T: rows in 4 groups, each row roughly a mix of its group's directions:
T (132 x 11):
[[ 30 -32  12  -8   5  -4 -15  19 -15 -10 -24]
 [ 15 -16 -26  13 -10 -14 -15 -22 -36   0   4]
 [-24  11 -25   2 -26  20  22 -13 -15  15 -11]
 [ 27 -25   5 -19 -10  -5  -7  -5 -27 -30   9]
 [ 12 -17  22 -22   0 -32 -20  19  10 -12 -15]
 [ 16 -10   9  -5 -28 -27 -12  16 -16  30  -8]
 [  0  26 -17 -16  23  21  -5   6  26 -24  11]
 [-20  -6  16  -2  11   5  27 -20 -10  21 -33]
 [ 29  13  23 -12  -4  11   5  13   9  12  37]
 [ 25   6  26   2   2 -12  15  35   0 -22 -15]
 [-24  -8  -2  25 -22   5  11 -20  29 -22   5]
 [  7 -36  23 -24   7   6  13  12  22   3  15]
 [ -4  20 -14  18  43   0   5  11  -8  25   5]
 [-34   7   1  27   2  -5   3 -15  -6  28 -23]
 [ -7   6  -3  10   5  14  10   4  38 -40   4]
 [ -3 -24  -9  22  29   0  18  -7  18  25 -18]
 [ 13 -28  -1 -24  32  16 -11   2  15 -13  15]
 [  5 -26  13 -14 -20  39   0  -3  15 -17 -11]
 [ -2  33  11 -10  29  22  11 -23  13 -13   4]
 [-10 -12 -40 -13  -7  19   9  -1   6 -30  13]
 [ -4 -28  10  -5  -3 -33  17  16   5 -29  12]
 [-20  -7 -17   7  -4  32  39  -6  -8 -12   3]
 [ 16 -13  14 -24  -7   1 -34 -17  -9  27 -14]
 [-16   9  -2   9  15  21  12 -11  23 -41   7]
 [ -4  29  14 -14  19  15  -5  21 -33   2 -15]
 [-21  35   9  -2 -12  10 -16   2 -35   7   2]
 [ -5  18  27  16  -6   0  32  -2  15  31   8]
 [ -5  27 -20  22   1   1 -13  15  20  24 -25]
 [  5 -28  -7  -5  29  -7 -29   2  24  10 -18]
 [-13  36  20   1 -10 -12  24  21 -16 -14  -8]
 [  5  10 -27  -1  -6 -10 -40   0 -22  -3 -25]
 [ 10  13 -15   4 -20   0 -37   6 -11  33 -12]
 [ 21  22   2  24   0  -6  -6  -8  -1  43  13]
 [ -9 -20  -7   6 -33 -31  -2  19  -4  24   1]
 [ 18  -4  23 -36 -15  -8  -2  12 -32   1  -3]
 [  1  -8  -7   2 -29 -17 -14  39 -15   6 -20]
 [ 12  -7  19  -7  23  16   6  -4  37  28   2]
 [  3  -2  -8  -9  28  40   0   7  15 -28  -7]
 [-16  23 -12  10  -2  35 -15  17 -26   5  14]
 [  1 -13  -8  -2  -1  30   8 -15 -42 -19  -1]
 [  2 -30   2 -27  18  21  -3 -25  21 -10  -9]
 [-15  15  -4 -23   9   8  23 -36  12 -20  12]
 [  9 -10  22  13 -27 -32   0  -4  -9   6 -30]
 [ 10  11 -28  18  33 -19   8  -3   9 -12  24]
 [ -8  24   4   5 -10 -19  -3 -24   6  41 -15]
 [-14 -33 -21  -5  -3 -13 -13  -7  -9  21 -31]
 [ -9 -30 -11 -35   7  18  -2  18  15 -11  16]
 [ -2 -17  28   5 -11  -4  41 -11  -1  24   7]
 [-26  24  -5  18 -21 -30 -12   0  12 -18 -10]
 [-12  13  22  -6 -11  -9 -14  30  15  30 -19]
 [ 17 -34   6  -9   1  -2  12  -4  36 -19 -17]
 [ 10 -27 -13  15   0 -10  -3  -8   8  40  23]
 [ 21 -20  -6  -6  -6 -29   1  19  37  -8   6]
 [ 22  -5  -1  -6   1 -18 -47  -1   8  23  -3]
 [-14  -5  -5  21  -6 -25   5 -30  32 -15  -9]
 [ 10   5  23 -29 -26  28 -11 -11  -4  -2  21]
 [-13  -1 -20 -25 -16 -24 -15  31 -14 -14   1]
 [  7  -4  38   0  10   1 -19  11 -29 -13  23]
 [-14  23  29   1   9  10  21   6  22  27 -15]
 [  5  -8 -31  -5  -7   2 -25 -32   8  22  16]
 [-36  13 -17   2   3  13  -5 -12  18 -14  31]
 [  5   7  27  14  -9   4  39  -8   2  14  27]
 [-25  -9   3 -22  20  18  16  -9  -8 -25 -25]
 [ 13   6  31  18  -8  13  13 -35  -1 -16 -15]
 [  3   9  -4   2 -37  -9 -15  10  38  10  14]
 [-12 -18 -11  15 -23  -8  -2  -5 -19  42  12]
 [ 11 -15 -17   3 -13  18 -32  -8  -9  35 -11]
 [ -5 -26 -37   5 -11 -13  -8 -21  20  14  13]
 [ 12  32   4   8   4   1 -16   2   5  45  -6]
 [ 21  -3  12 -14 -21 -27  -7  30 -20   3 -17]
 [ 19  -5   0 -10  39  13  -8  -3 -24  28  -2]
 [ 17  -9 -12   9 -12   2  13 -16 -26  -6  42]
 [ 18  -3  19 -29 -18 -38   3 -11 -14  -4   4]
 [ -4   1 -26   5 -25 -39 -18   8  11  16  -2]
 [ 16  12   7 -19   1  11  -2 -24 -22   2  40]
 [-23  17 -21 -15  21 -14  18  28 -18  -5   5]
 [  7  -8  13  26 -22  -8  28  -2  21 -13 -26]
 [ 18 -16  22 -28 -21  30  -2 -12  12  -4  10]
 [-19  35 -29  14   7  18  16  -9  16  -2   1]
 [ 15  -7 -16  11  31 -34  18 -18   0   6  12]
 [ 34   2  14  -9  17   6   9  -6 -20  -3 -36]
 [-23  35   2  17  11   4 -11   5   1  36   8]
 [ 14 -30  -2  -9 -14 -43  13  -6  -8  -6  -9]
 [ -9  36 -26   0  -2  28  -9  -5   7  12 -21]
 [ 15 -13   0  -4  -2  22 -29  31  -7   5 -29]
 [ 19 -13 -22 -32  13   8 -31   5 -10   0 -16]
 [  7 -47  10  -7   0  19  10   5 -18 -17   8]
 [-14 -28   2  23 -29 -24  20   6  -1  -3 -16]
 [ -8  16 -20 -14 -10 -14  -1  40  23 -15   9]
 [ -6  22   0  30  13  -7   2  24  24  14 -25]
 [-10   3  -8  17   5   3  10 -41  12  35   5]
 [ 33 -20  12   3   5  17  -3 -16   8 -16 -33]
 [ -6   6  -4 -17  39  12  -9  20 -12 -27  16]
 [-16  18 -30 -28 -11  -7   6 -22  14 -20   9]
 [ 15  -2  35 -34   0  28   3 -13   3  -2  -6]
 [  7 -15  -2 -13 -46   8 -14   7  -4  -5  26]
 [ 11  15   2   5  16  29  -3  -7  41 -19  10]
 [  7   8  -8 -13 -19 -17   7 -14 -29  28 -27]
 [ -6 -11  28 -17  14  21  37  -4  10  13   9]
 [ -8   0 -12  22  -1 -24  -5  19  43  10  -3]
 [  9 -19   3   1 -13 -25  -6  21 -19  39  -2]
 [-22  14   6  16  15   6  28 -27 -15  -8 -24]
 [ -2   1 -29  27  14 -31   2   9  27  -7   5]
 [-12  35  21  -1  16 -30  -2 -11  -1  20  -9]
 [  0   5 -15   0 -13 -33  -3   9 -43   2  12]
 [ 26  -2  28  -9  -4 -11 -24  33 -10   0  13]
 [ 30  13  28  -5 -18  -7 -18   0  -9  30   6]
 [-44   2 -17  11  16   1  16  -3  -4   4  28]
 [ 11 -17  18 -24 -18   0  -6  32  -9  27 -11]
 [  8 -20  24 -25 -25 -27   4  -1 -11   5 -20]
 [ -3  -6  -1  18 -22 -20   9   6   9  46  10]
 [ -3 -10   2  -4 -39 -25   5   3 -16 -18 -27]
 [  1 -27  21  13  21  -4  26 -21   7 -26   1]
 [ -4  15   3   3  17 -27  17  -7  21 -27  28]
 [ 27 -21  32   4  11  -3  -2   9 -30  -5 -16]
 [-25 -23   3  11  -6  -1  42 -20  -9 -11   1]
 [-27 -20 -26  28  18  -9   2 -12  20  -5  -3]
 [ -5 -40 -29 -22   3   0 -16  -3 -15 -12  -7]
 [ -6 -22  10  18 -27   2  -2  -9  19 -38  -8]
 [-11 -11  14  18 -14 -17  26 -22 -17  16 -26]
 [  8   0   8  -1  -9  38  -9  18 -30  10 -24]
 [ 22  -9 -16  -1  10  -4 -36  10  15  31  14]
 [ 35 -20 -11 -11  15   4 -25  -2  -1   0  29]
 [ -5 -34 -17   8 -11 -16   3 -14 -19 -34  -1]
 [-13 -18   1   6   3   3  22  -4  18  46  11]
 [ -2  23  19 -16 -29 -21 -18   3  24 -15   9]
 [ -3  31   3   8  16 -35   3   6  29 -12   9]
 [  7 -27 -25 -26 -11  13 -26 -22   4  11  -4]
 [ 11  26  -8  12 -40 -15 -11   5 -26   4   3]
 [ 24 -14  23   0  22  24 -24  23  -4  -6 -11]
 [-16   8  30   4 -10   3  43  -2   2 -20  -2]
 [-10  -4 -36  -9  -6   4  10 -25   5 -18  32]]

the four rows of each list that fit no group, in list order (the others fit one group, some only roughly):
    q615: [  9  25  25   1  15 -10 -11  11  29 -26  14]
    q685: [ -2  15   9  14  20  -7  -6 -11 -10 -43 -24]
    q736: [-11  -4 -10  -3  22 -22  -6  26  35  17 -13]
    q512: [ 10 -15  32  -5  17 -20  -3 -24   6  -1  31]
    q325: [-26  15  20 -11 -34   5 -15  -7 -19  20  -2]
    q287: [-17  30   0   0 -12 -22  34  -1 -23  12  -1]
    q155: [  5 -19   0  20 -21 -28  -5  -5 -16 -35 -13]
    q120: [ 12   8   8 -29  21  -2  -7  12 -20 -14  36]
    q912: [ -1  -1  13  24 -11 -24  11 -16  -7 -40 -12]
    q60: [ -1 -45  -8 -13  -2 -27   4 -13  -4 -21   1]
 => q615; q736; q120; q60
    q855: [-28 -23 -18  -5  15  25   5 -31   9   3  -3]
    q673: [  0 -23  21   7  12   8  18   8 -43   9  -3]
    q977: [  1 -30   4  17   3  21  10 -27 -11  31   6]
    q90: [ 12 -40   9 -17 -10 -21  18  -6 -10  15 -16]
    q405: [ 14  10  11   1  28  17   1  11 -10 -38  22]
    q173: [ -4  -7 -22 -16   3 -28 -29   3 -17  18 -23]
    q407: [ 17   4  14 -24  -2  -2   4 -15  -5 -48  -2]
    q540: [-12   3  10 -38   9  19   6  16  -9 -30 -14]
    q192: [ 17   9  -5 -17  15 -17  14  42 -13   2 -18]
    q961: [ 30  15 -10  -3   2  -4 -15 -15   6  23  37]
 => q855; q673; q173; q961
    q72: [-13  -9 -21  28  12  10 -12 -29  18 -17 -20]
    q676: [-13  -6 -20  13 -31  -6  29 -30   7  10  -1]
    q532: [ 24 -24 -23 -15   2  11 -30   4  22   6 -13]
    q75: [-25  -2  -6  25   4 -11  -5  23  13  31 -22]
    q6: [ 25 -20  20 -14  11  19  13  29 -14 -13  13]
    q161: [ -3  12  27 -26 -27  14  26  20  -1   1  11]
    q789: [-12   0   6  16  15   4   5 -20 -18  43  19]
    q910: [  7  10  10   6 -37   1   7 -33  10 -12 -24]
    q363: [-12 -21 -27  -3  -7 -38   1 -19   0 -17  14]
    q422: [  8 -14  -4 -11 -21  10 -48 -13   7   1  12]
    q635: [ 10   9  -1  -3   7 -28   7 -25 -37 -22   6]
 => q72; q676; q6; q363
    q266: [  8 -22 -24 -14 -12  -8 -10  -3  39 -21  -5]
    q553: [  7 -37 -14   2  14   4   2  -6  -3 -25  34]
    q819: [ -7  18  18  -6  -8  -9  -7  -1 -23  37  28]
    q798: [ 31 -15  -1  -7  32  -6  15  15  -1  29   5]
    q778: [-10 -22  16 -36 -13  -3   5  15  -2   8 -32]
    q326: [ -5  25  -9  22  18  20 -17 -35  -7   8   9]
    q780: [-11   3 -32 -10  19  10   9   1  12 -39 -11]
    q188: [ 35  31  14   8 -18  -9 -13   6 -12 -16  12]
    q771: [  0  14   2  -3 -10  15  -3 -38   2 -32  24]
    q424: [-1 21 16 15 11 -2 19 16 -2 36 26]
    q752: [ -3 -13 -17 -20  26  16  19 -36  11  -6   4]
    q400: [  6   5 -15  23  -7 -23 -33  11  19  25  -3]
    q691: [ 12  35 -15  21   3  19 -25  10 -16  15   6]
    q343: [ 18  33  25  10  13  -8  -3 -10  22  22  14]
 => q266; q326; q752; q343
    q191: [  0  25  25   6   7   3 -35  12 -15  26  -3]
    q896: [-14   7  -9  40 -12 -29 -14   7  15   1 -15]
    q375: [ 11  12  14  -1 -35   1 -13  12  27 -30   2]
    q313: [-17  -8 -22  32  -9  -8  34   4  -6  -7  18]
    q301: [-13  -5  -9  22 -19  19  29  -1 -33  11  12]
    q285: [-21   0   8  31  11  -1   9   0  17  25  33]
    q377: [-13 -12 -24   6  -7  22  24  -4 -27 -29  -1]
    q808: [ -8 -23   3   4   4  29   7  -6 -20  38 -15]
    q58: [-45  22 -10   8   2 -21  10  14   7   9   6]
    q873: [  2  -1 -12  12  54  -9   1   5  10 -14  -1]
    q616: [-27   0   7   4 -38 -17  16  18   6 -13 -17]
 => q191; q377; q58; q873
    q595: [ 26 -17 -10   1  37   1  13 -15  23 -14   8]
    q486: [-20  -7   8 -19   7  35  11 -17 -26  -3  19]
    q312: [-13 -33  13  10  18  -5  21 -28   3  12 -19]
    q398: [ 29   9  18 -31  -1  -6   0  27  15   6 -20]
    q626: [  0 -10  22  10   8  25  14  29 -17   6 -30]
    q537: [-16  -7 -27   6  24  22 -18  15  12 -16 -24]
    q94: [ -8 -24 -24  -3  -3   0   3 -27 -34  20  -7]
    q289: [ -7 -12 -19  -1 -34   0 -10 -16  27 -22 -19]
    q236: [  3 -22   7  -7   3  14 -22  -4  -5 -47  -6]
    q388: [  1  14  33 -20  10  17   8 -29 -17  16  -8]
    q501: [ -5  -2  -3   2 -10  -1   0  -7 -57  14   5]
    q520: [-18  32  10  11 -33  -4  19  19   8  12   6]
    q715: [  8   8  13  20   1   1   3   5  27  23 -40]
    q979: [-10   6 -23  25 -17  -1 -12  16  34  -4  21]
 => q486; q398; q537; q715
    q923: [ 20 -30  -3  26  22 -10   1 -18   5   5  26]
    q775: [ -3   8 -14  -9  24   1  12  39  14 -29  -2]
    q464: [  9 -33 -28 -19  -3  -1   7 -33   0   9  10]
    q625: [ 14  -2 -19  26  14  -9 -10   6   8 -12  42]
    q555: [-10 -15  15   6   3 -22  -9   4  18 -18 -43]
    q516: [-19   9   3  29  25 -22  27   3   5 -18  10]
    q332: [ 25  -5  33  17 -29 -17  -3  10   6  17  -5]
    q764: [-22  11 -38  16  -5  10  10   3  21   5 -25]
    q482: [ 17   7  13 -36  21 -12 -25  19   0 -11 -12]
    q44: [-16  12 -35 -29  24   9 -16   4 -12  -3   7]
    q7: [ -7 -21  11   9 -41  13  12  -8  -6 -29   2]
 => q464; q516; q482; q7
    q109: [-10  -7 -14  25  21   6  16  22  34 -14 -11]
    q293: [ 15  23 -13  18   8  -3 -17  23  -9 -31 -21]
    q817: [  0 -14  14  10   0 -35 -14  -6  22  31 -14]
    q471: [ 35 -19  16  -6   7   6 -21  23  15 -14 -15]
    q631: [ -2  -4  12 -12 -32 -25  20  14  -5  19  26]
    q82: [ 28 -44   3 -21 -16  -1  11  -6  -5  -5   4]
    q474: [ -6  15   4 -14 -16  31 -20  33 -12  12  12]
    q981: [ -3   3 -11  28 -18  -9  27 -36 -12  10  -3]
    q264: [ 37 -32 -19   1   8  -8 -18  -6  15  -3 -13]
    q354: [ 14  20   2   2   7 -20 -35  13  22  12 -24]
    q683: [-26  -9   8  11 -26  25  -2  -8 -12 -14 -32]
 => q293; q631; q981; q264
    q847: [  9  18  48   6  -6 -21 -12   6  11   9   0]
    q598: [-18  23   8   9 -22 -25   4  19   1  19  28]
    q672: [  7 -21  12  11  18 -20   3  36  16 -24   2]
    q622: [ 20   4   7  -7 -13 -19 -14  -7  12  47  -3]
    q368: [ -6 -22  13  -2  -8  -8  -6 -14 -46 -13 -16]
    q495: [ 27  -4  -6  17  13 -29  -9  19  27  -7  17]
    q543: [-29   5  -5   8  -1  -8  -2 -23 -18  33  25]
    q295: [ 15  15  -6 -15   6   2 -21  -4  -1  49  10]
    q839: [ 25   4 -23  23   1 -15 -36  -2   2   6  19]
    q494: [-12  24 -32  -2   1  -8 -16   4  33  -4 -20]
    q249: [-13 -25  12 -28 -19   8 -21  23 -22   5  -2]
 => q847; q622; q495; q249
    q505: [ 22   1 -12   3  43 -16  15  -2  18 -17   2]
    q661: [-12  10  37  20  16  -5  -9 -13  13  20  23]
    q536: [-19  18  28   9 -17  -7  11 -23 -32   1   7]
    q759: [ -1 -10 -16  -4 -21 -14   9  26  24 -29 -22]
    q523: [ -9 -17  26   5 -12   9  -6   4 -39  24  12]
    q133: [-21 -23 -29 -21  -8  13  14  -9 -27  -7  10]
    q430: [  8  33  -2 -20   6   0  -7  31  16 -18  21]
    q91: [ 23 -15  -1  12 -25 -12  10  13  31   9 -25]
    q805: [ -9  39 -10   2 -15  28   5  -4 -28  11  -3]
    q150: [ 10   2  32  10 -21   7  19  11  -1  34 -17]
    q341: [  6  -6   2  32 -34   5  15  13  30   6   4]
 => q661; q523; q150; q341
    q879: [ 10   6  17 -34 -23  18 -17  29   3   3  10]
    q938: [  6   9  14  -1 -16 -14 -41  -3 -13  17 -26]
    q662: [-14   0 -34   5 -17   3 -37  -6 -13  17 -11]
    q832: [-19 -22 -11  -1  39   9  -6  -7 -26  10  12]
    q539: [  3  16  21 -12  29 -18   9  -3  -9  35 -15]
    q991: [-10 -14 -18  11 -28  -3  24   3  35 -12  14]
    q741: [ -6 -18 -12  15 -30 -17   9  12  17  14  32]
    q81: [ 21 -30 -12  -6 -16 -33   7  -9 -17 -10  15]
    q802: [  3   2   8 -14 -10 -24 -12  39   1 -18 -26]
    q395: [  5 -10 -14 -10  48 -15  -8  -6  22  -5  -6]
 => q938; q662; q991; q395
    q816: [-16 -47  -8   5  14 -13   3  15 -18  -6  -9]
    q265: [ -1 -18   2 -14  43  13  13 -11 -19 -12  16]
    q726: [  9  17  23  14 -14   7   9  -4  36 -29  -4]
    q617: [-19  -5   3 -21 -13 -41  10  15 -19  16   7]
    q968: [-21  17   5  11 -20 -31  35  -3  -9   1   9]
    q146: [-12  39  20  -4   7  14   1  12  16   3 -29]
    q485: [  1 -24 -30 -11   0  -7 -39  19  11   3  -1]
    q113: [-29  20 -18  30  -3 -24 -12  12  12  12  -5]
    q944: [  5 -30  -8 -18   9  11   1  10  40 -16  12]
    q421: [ 20 -15  18 -13 -10   1  -9  15  16 -18 -39]
    q906: [-29  15 -20  35  -2 -15  -6   2  17 -14 -13]
 => q265; q617; q944; q421
    q677: [-28  20  13   1   4  23 -10   4 -25  28 -14]
    q735: [ 20  -4 -14   9  38  -4  12  -7  26   9  23]
    q830: [-10 -30  -2 -25 -32 -21  12 -14 -15  -1   4]
    q282: [ -2   9  -9  -5 -12  18 -16 -12  40 -29   7]
    q953: [ 17 -14  27  -8  -1  15 -21 -14 -28  25   0]
    q504: [ -9 -27  -3 -11  -3 -14  30 -29 -14  20 -13]
    q901: [ 18   6   7  -7  28  13 -42  12 -17   2  -2]
    q469: [ 21  27  15  -6 -15 -12  11  -1 -15  35 -18]
    q364: [ 16  -4   7  -4  19  28 -26 -12  26 -13 -20]
    q447: [ 11  29 -10  16  11   4  -8  -2  31  34  -5]
 => q504; q901; q364; q447
